In the data rows, the value 50 means zero.
Some points:
72,46,65,65,99,33,48,22,99,9,50,67,40,49
64,48,57,58,68,43,54,43,77,27,49,56,42,52
42,44,53,52,47,77,20,44,25,66,61,49,49,39
49,47,52,51,53,47,50,52,44,53,41,50,45,51
54,34,41,49,55,24,37,55,38,63,24,32,40,57
49,60,31,44,15,48,74,70,32,64,46,52,55,64
51,54,49,47,52,50,49,51,47,54,49,44,46,47
60,41,47,53,48,61,43,52,50,41,48,50,47,49
46,45,60,49,57,52,52,54,46,49,37,38,63,45
57,51,55,52,46,50,48,52,51,49,54,48,48,54
80,50,23,55,27,59,47,42,33,54,99,84,12,56
53,55,29,48,28,40,79,64,53,52,50,60,56,67
59,51,44,52,47,51,48,47,45,53,58,53,42,47
49,46,44,44,49,44,44,52,44,50,39,45,44,53
49,57,50,51,52,55,45,54,49,48,61,55,54,42
46,38,64,59,76,58,14,24,47,50,51,48,42,35
67,53,22,53,28,61,54,38,41,57,98,72,22,58
47,61,52,53,44,60,55,52,54,48,61,56,51,41
44,62,54,50,44,61,60,47,51,49,62,58,54,46
45,49,54,43,59,73,23,36,28,56,54,38,52,33
45,42,65,46,27,67,34,53,48,57,58,50,25,49
50,66,62,57,46,76,62,48,58,39,81,67,65,40
37,60,27,36,1,46,77,77,16,69,55,42,61,72
51,47,42,52,49,44,45,54,39,52,46,45,45,51
36,60,42,45,46,25,79,45,43,70,47,52,48,55
48,60,53,51,48,65,52,48,52,46,60,59,53,43
62,45,39,57,45,55,47,46,45,50,62,57,39,54
48,47,53,47,51,52,49,47,49,47,46,48,58,49
42,47,61,48,54,52,49,50,52,49,41,45,61,48
52,48,49,52,50,52,45,51,45,46,48,50,51,51
38,45,74,52,51,47,54,42,72,55,53,46,47,47
52,46,49,50,50,51,48,46,48,49,48,48,52,44
53,46,48,61,64,41,60,45,72,32,48,57,49,53
64,55,29,56,37,64,46,45,41,58,84,68,29,52
17,48,63,45,16,54,46,42,60,70,58,33,17,58
16,44,85,50,31,62,42,50,70,63,57,37,25,49
57,47,47,54,45,42,60,55,58,34,47,61,50,57
61,39,60,55,85,43,45,33,80,31,47,59,43,48
57,43,60,62,85,62,31,26,69,38,55,51,41,32
48,50,46,48,51,55,44,53,50,48,45,49,49,51
17,48,83,37,71,33,50,64,56,45,0,13,90,45
31,49,80,44,63,39,54,70,55,41,0,24,83,49
61,51,33,56,39,58,51,44,41,56,84,70,20,54
53,53,46,49,38,51,52,59,43,55,50,47,49,54
47,46,48,54,52,38,40,49,44,50,40,45,41,54
51,55,54,46,52,46,43,55,50,52,46,46,55,51
51,68,61,55,39,79,62,42,56,40,76,68,59,39
64,52,57,56,66,37,58,52,78,33,47,54,46,54
56,49,42,50,44,53,51,46,46,50,65,56,43,53
63,60,48,69,99,34,71,42,66,26,48,65,99,31
51,71,57,56,42,80,62,51,61,41,83,76,60,29
33,50,64,39,56,42,46,61,53,50,18,25,71,49
52,47,45,51,48,53,47,52,46,49,48,56,45,52
49,52,40,42,34,62,45,58,27,58,48,50,48,54
54,69,26,51,71,26,76,48,33,54,53,61,75,52
55,41,46,50,49,44,48,56,38,53,44,44,48,52
55,33,45,41,57,27,33,48,40,61,21,32,42,64
28,56,75,45,63,43,46,68,55,48,1,16,90,48
13,42,77,42,0,63,42,49,52,77,63,41,0,58
66,40,53,54,72,39,50,41,78,33,49,55,42,46
47,47,53,48,47,42,45,51,51,45,42,47,54,54
44,37,40,38,0,71,28,58,33,68,50,42,6,68
50,74,30,50,76,4,91,37,51,66,56,67,81,51
19,57,84,37,69,37,57,70,63,43,0,15,99,43
47,57,59,51,45,57,57,50,55,46,65,58,50,45
41,51,53,47,49,47,47,56,48,50,39,50,59,49
65,43,31,54,39,60,50,39,39,55,85,64,28,50
57,45,41,51,43,58,51,46,48,54,64,54,39,51
62,70,30,56,84,14,81,45,44,59,46,62,81,47
These points spread out most along one direction. How many in every 100 of the points above lie lower along it than each point below? Round to a whole number. More than half of the points above lie lower than the first one.
55,45,58,60,74,63,25,34,62,43,56,50,36,39 48
37,59,35,35,19,71,44,56,7,77,56,43,55,46 10
52,54,45,51,43,51,47,49,49,55,59,51,45,49 29
36,48,61,46,56,45,47,61,49,47,21,36,64,52 91
62,54,49,54,51,40,72,56,71,37,44,57,51,57 71
23,53,81,34,64,45,51,66,63,45,0,14,98,41 97
56,47,52,46,50,53,45,51,50,52,52,55,50,50 46
48,56,52,51,42,68,67,54,56,49,66,62,56,45 29
42,62,26,37,0,45,74,81,22,72,49,47,62,61 19
58,45,50,53,46,44,49,49,45,52,48,48,48,48 48
47,47,55,42,32,61,36,57,53,55,47,45,30,54 26
66,44,56,59,76,35,58,42,82,22,50,61,39,56 80
75,42,41,56,84,60,29,63,47,14,44,50,74,41 88
53,48,53,51,45,56,51,51,48,50,54,54,47,43 39
77,48,41,57,99,42,55,53,50,19,42,61,93,37 93
46,43,44,50,51,47,47,54,45,57,39,44,43,60 57
47,69,27,36,0,25,77,47,19,99,49,47,25,67 10
39,43,63,50,77,82,0,31,32,56,63,44,36,28 29
52,51,58,39,52,51,40,52,51,49,46,46,57,52 67
55,47,45,51,44,49,49,49,48,49,54,51,45,48 32
39,55,64,46,55,37,52,57,52,53,28,39,68,49 91
53,27,42,45,52,19,29,57,34,64,14,32,37,64 83
54,55,49,50,46,61,50,47,51,49,66,57,55,43 29
45,42,52,36,3,72,29,55,37,63,56,42,12,63 7
44,50,55,54,43,51,46,47,50,45,53,54,48,53 43
44,54,55,50,45,47,47,53,52,55,44,40,54,48 67
53,45,48,48,43,54,47,44,45,47,60,55,51,54 29
55,55,46,49,50,50,51,51,45,51,54,49,44,50 39
57,67,39,54,78,30,80,44,49,49,46,58,73,47 88
44,46,57,51,55,53,54,55,54,47,28,33,62,55 88
14,67,75,49,49,25,87,40,64,83,60,52,44,48 67
53,45,58,52,68,49,47,39,70,39,45,56,46,48 75
58,50,35,57,35,58,49,48,47,55,83,68,35,51 10
44,58,25,41,7,38,81,75,39,61,50,51,65,74 26
46,51,52,52,44,62,60,49,53,44,65,57,53,42 29
48,47,49,47,47,46,48,46,41,52,42,49,48,60 51
85,63,19,68,99,33,63,54,47,0,39,71,99,34 93
67,37,76,67,99,42,32,19,99,17,47,57,34,38 90
58,46,48,56,59,57,41,56,49,41,47,47,55,48 64
55,36,47,51,53,36,42,54,41,58,32,40,42,61 65
60,42,58,55,71,45,47,38,73,32,49,61,51,51 78
56,47,53,58,60,40,60,48,67,42,52,52,49,56 67
60,35,39,47,29,76,24,58,44,46,47,47,34,54 12
47,40,68,54,68,64,37,57,63,33,58,50,54,44 71
49,53,51,49,52,49,48,55,59,44,40,42,59,51 80
53,34,41,40,60,34,34,55,41,58,37,27,40,60 70
46,48,55,52,59,48,48,50,47,48,38,39,60,48 84
62,43,54,55,60,43,58,39,72,40,51,53,47,54 64
20,59,68,56,39,29,71,39,58,81,59,45,37,50 46
51,56,49,51,49,58,53,50,53,42,53,53,50,45 46
39,48,44,43,23,69,36,54,10,72,63,38,52,44 10
50,47,54,47,37,57,47,51,52,51,55,49,43,53 29
42,55,47,42,44,61,41,57,33,63,50,45,54,43 41
17,43,81,47,1,68,40,50,66,72,53,41,0,55 10
69,46,19,55,36,63,53,36,34,51,96,69,16,52 3
51,53,52,56,57,42,56,53,49,58,55,48,56,53 64
50,57,51,47,44,70,55,49,56,48,65,54,54,47 29
69,44,41,49,46,69,26,64,39,30,47,52,52,46 36
46,47,43,43,48,41,50,44,41,52,41,43,47,50 59
62,50,36,59,37,56,45,42,41,56,68,63,36,53 10
51,51,52,51,44,60,55,48,49,41,61,62,52,47 29
61,61,15,43,61,16,78,50,32,63,49,60,70,55 65
